[[ 1.73  4.16 -2.24 -0.18  1.03  1.92]
 [ 0.27 -3.53 -3.84 -0.04  1.38 -4.48]
 [ 3.17  3.01 -4.74 -0.14  2.29 -0.81]
 [-1.36  1.56  0.76 -0.16 -0.75  2.52]
 [ 2.74  3.55 -3.91 -0.16  1.88  0.20]
 [-3.28  1.98  3.57 -0.19 -2.22  4.99]
 [-3.99  0.72  3.96 -0.17 -2.51  4.45]
 [ 3.03  3.31 -4.41 -0.15  2.13 -0.35]
 [ 0.43 -3.49 -4.04 -0.04  1.49 -4.61]
 [ 0.41 -1.43 -3.04 -0.08  1.09 -2.45]]
->
[[ 0.41 -1.43 -3.04 -0.08  1.09 -2.45]
 [ 0.43 -3.49 -4.04 -0.04  1.49 -4.61]
 [ 3.03  3.31 -4.41 -0.15  2.13 -0.35]
 [-3.99  0.72  3.96 -0.17 -2.51  4.45]
 [-3.28  1.98  3.57 -0.19 -2.22  4.99]
 [ 2.74  3.55 -3.91 -0.16  1.88  0.20]
 [-1.36  1.56  0.76 -0.16 -0.75  2.52]
 [ 3.17  3.01 -4.74 -0.14  2.29 -0.81]
 [ 0.27 -3.53 -3.84 -0.04  1.38 -4.48]
 [ 1.73  4.16 -2.24 -0.18  1.03  1.92]]

[[0.09 1.26 5.15]
 [0.57 1.91 4.03]
 [0.35 1.74 4.43]
 [0.08 1.19 5.24]
 [2.21 2.02 2.28]
 [0.29 1.67 4.55]
 [1.74 2.09 2.69]
 [0.11 1.30 5.10]]
->
[[0.11 1.30 5.10]
 [1.74 2.09 2.69]
 [0.29 1.67 4.55]
 [2.21 2.02 2.28]
 [0.08 1.19 5.24]
 [0.35 1.74 4.43]
 [0.57 1.91 4.03]
 [0.09 1.26 5.15]]

[[-1.22  3.58 -1.03 -0.09  2.80]
 [-0.79  4.88 -0.49 -3.12  2.65]
 [-4.08  3.85 -2.86  3.47 -2.81]
 [ 3.61  3.61 -4.36  4.18  2.78]
 [ 4.41 -3.57  2.62 -4.01 -2.12]
 [-4.12 -4.04  1.15 -4.80  3.69]
 [ 4.59  2.50 -3.40 -3.65 -0.02]
 [ 2.21 -3.46  4.17  3.32 -1.46]
 [ 2.57  1.58 -3.98  1.25 -0.17]
 [ 1.92 -0.89  3.85 -1.90 -3.86]
 [-3.84 -3.51  0.20 -3.59  3.52]]
->
[[-3.84 -3.51  0.20 -3.59  3.52]
 [ 1.92 -0.89  3.85 -1.90 -3.86]
 [ 2.57  1.58 -3.98  1.25 -0.17]
 [ 2.21 -3.46  4.17  3.32 -1.46]
 [ 4.59  2.50 -3.40 -3.65 -0.02]
 [-4.12 -4.04  1.15 -4.80  3.69]
 [ 4.41 -3.57  2.62 -4.01 -2.12]
 [ 3.61  3.61 -4.36  4.18  2.78]
 [-4.08  3.85 -2.86  3.47 -2.81]
 [-0.79  4.88 -0.49 -3.12  2.65]
 [-1.22  3.58 -1.03 -0.09  2.80]]

[[ 0.50 -1.08  1.88  1.62  1.14 -0.53 -0.86 -2.92 -2.40 -0.41 -3.21  3.68
   0.62]
 [ 1.39 -1.07  4.02  3.88  1.14 -3.06 -0.83 -1.15 -0.43 -3.52 -1.99  5.23
   2.96]
 [ 1.05 -1.08  1.46  1.05  0.60 -0.58 -0.68 -3.95 -0.52 -2.58 -0.46  0.78
   2.16]
 [ 0.94 -0.61  1.88  0.95  0.41 -0.46 -0.68 -1.28 -1.27 -0.73 -0.46  1.06
   2.28]
 [ 1.08 -0.83  0.51  0.66  1.86 -0.58 -0.68 -1.02 -1.52 -0.99 -0.46  0.52
   1.50]]
->
[[ 1.08 -0.83  0.51  0.66  1.86 -0.58 -0.68 -1.02 -1.52 -0.99 -0.46  0.52
   1.50]
 [ 0.94 -0.61  1.88  0.95  0.41 -0.46 -0.68 -1.28 -1.27 -0.73 -0.46  1.06
   2.28]
 [ 1.05 -1.08  1.46  1.05  0.60 -0.58 -0.68 -3.95 -0.52 -2.58 -0.46  0.78
   2.16]
 [ 1.39 -1.07  4.02  3.88  1.14 -3.06 -0.83 -1.15 -0.43 -3.52 -1.99  5.23
   2.96]
 [ 0.50 -1.08  1.88  1.62  1.14 -0.53 -0.86 -2.92 -2.40 -0.41 -3.21  3.68
   0.62]]

[[-1.21  0.46 -1.37 -1.92  2.12  2.83  1.95 -3.66]
 [ 1.39 -4.03  0.31  2.10 -1.71 -0.75 -1.96  2.57]
 [ 0.67  1.42  1.69  1.54 -1.89 -3.31 -1.64  3.47]
 [ 1.24 -1.79  1.11  2.15 -2.10 -2.18 -2.10  3.41]
 [ 1.22 -5.22 -0.43  1.59 -0.90  0.70 -1.43  1.29]
 [ 1.09 -0.62  1.37  1.99 -2.07 -2.68 -2.03  3.61]
 [-1.33  5.20  0.73 -1.62  0.76 -0.88  1.29 -1.04]
 [-0.32  4.53  1.64  0.08 -0.92 -2.91 -0.33  1.78]]
->
[[-0.32  4.53  1.64  0.08 -0.92 -2.91 -0.33  1.78]
 [-1.33  5.20  0.73 -1.62  0.76 -0.88  1.29 -1.04]
 [ 1.09 -0.62  1.37  1.99 -2.07 -2.68 -2.03  3.61]
 [ 1.22 -5.22 -0.43  1.59 -0.90  0.70 -1.43  1.29]
 [ 1.24 -1.79  1.11  2.15 -2.10 -2.18 -2.10  3.41]
 [ 0.67  1.42  1.69  1.54 -1.89 -3.31 -1.64  3.47]
 [ 1.39 -4.03  0.31  2.10 -1.71 -0.75 -1.96  2.57]
 [-1.21  0.46 -1.37 -1.92  2.12  2.83  1.95 -3.66]]

[[ 2.77  1.03  1.53  0.00  0.74 -1.14  0.65  0.93  0.68  1.69  0.69  0.41
   3.47]
 [ 0.70  5.19  2.22  0.69  2.82 -1.14  0.65  1.62 -0.70  1.69  3.46  2.48
   4.85]
 [ 3.47  3.11  2.92  0.00  0.74  0.24  0.65  0.93  0.68  1.69  3.46  0.41
   5.55]
 [ 4.16  1.73  2.22  0.00  1.43 -0.45  3.42  1.62 -0.70  1.69 -0.70  0.41
   4.16]
 [ 4.85  1.03  2.92  1.38  2.12 -1.14  1.34  1.62 -1.40  1.69  1.38  1.10
   2.78]
 [ 5.54  1.03  3.61  0.00  1.43 -1.14  0.65  1.62 -0.01  2.38  2.07  1.79
   3.47]
 [ 3.47  1.73  1.53  0.00  0.74 -1.14  1.34  0.93 -0.70  1.69  4.15  1.10
   4.16]]
->
[[ 3.47  1.73  1.53  0.00  0.74 -1.14  1.34  0.93 -0.70  1.69  4.15  1.10
   4.16]
 [ 5.54  1.03  3.61  0.00  1.43 -1.14  0.65  1.62 -0.01  2.38  2.07  1.79
   3.47]
 [ 4.85  1.03  2.92  1.38  2.12 -1.14  1.34  1.62 -1.40  1.69  1.38  1.10
   2.78]
 [ 4.16  1.73  2.22  0.00  1.43 -0.45  3.42  1.62 -0.70  1.69 -0.70  0.41
   4.16]
 [ 3.47  3.11  2.92  0.00  0.74  0.24  0.65  0.93  0.68  1.69  3.46  0.41
   5.55]
 [ 0.70  5.19  2.22  0.69  2.82 -1.14  0.65  1.62 -0.70  1.69  3.46  2.48
   4.85]
 [ 2.77  1.03  1.53  0.00  0.74 -1.14  0.65  0.93  0.68  1.69  0.69  0.41
   3.47]]

[[-0.78  0.34 -1.60 -0.30  0.58  1.22 -0.89  1.08]
 [-3.04 -1.18 -5.23  0.26 -1.15 -0.94  0.77  0.04]
 [-0.52 -0.45 -1.06 -0.94 -0.15 -0.66 -1.67  0.13]
 [ 3.47  1.39  5.17  0.96  0.40  0.97 -0.02  0.31]]
->
[[ 3.47  1.39  5.17  0.96  0.40  0.97 -0.02  0.31]
 [-0.52 -0.45 -1.06 -0.94 -0.15 -0.66 -1.67  0.13]
 [-3.04 -1.18 -5.23  0.26 -1.15 -0.94  0.77  0.04]
 [-0.78  0.34 -1.60 -0.30  0.58  1.22 -0.89  1.08]]

[[-2.50 -3.50 -3.05 -0.22 -2.95  1.24 -2.98 -2.70 -0.85  3.24  2.95 -3.28
   0.56  1.95 -2.55]
 [ 1.88  2.14  2.67  0.72  1.23 -2.14  0.75  3.93  1.94 -4.05 -3.09  3.51
  -1.51 -3.28  3.50]
 [-0.40 -0.77 -1.92  0.06 -1.80 -5.03  1.80  0.89 -1.84 -0.78 -3.49 -0.63
  -2.38 -4.05 -2.11]
 [-0.98 -3.02 -3.89 -0.08  1.45  1.87  0.90 -1.96 -2.52  0.17 -1.11 -2.94
   0.44  1.62  0.08]]
->
[[-0.98 -3.02 -3.89 -0.08  1.45  1.87  0.90 -1.96 -2.52  0.17 -1.11 -2.94
   0.44  1.62  0.08]
 [-0.40 -0.77 -1.92  0.06 -1.80 -5.03  1.80  0.89 -1.84 -0.78 -3.49 -0.63
  -2.38 -4.05 -2.11]
 [ 1.88  2.14  2.67  0.72  1.23 -2.14  0.75  3.93  1.94 -4.05 -3.09  3.51
  -1.51 -3.28  3.50]
 [-2.50 -3.50 -3.05 -0.22 -2.95  1.24 -2.98 -2.70 -0.85  3.24  2.95 -3.28
   0.56  1.95 -2.55]]
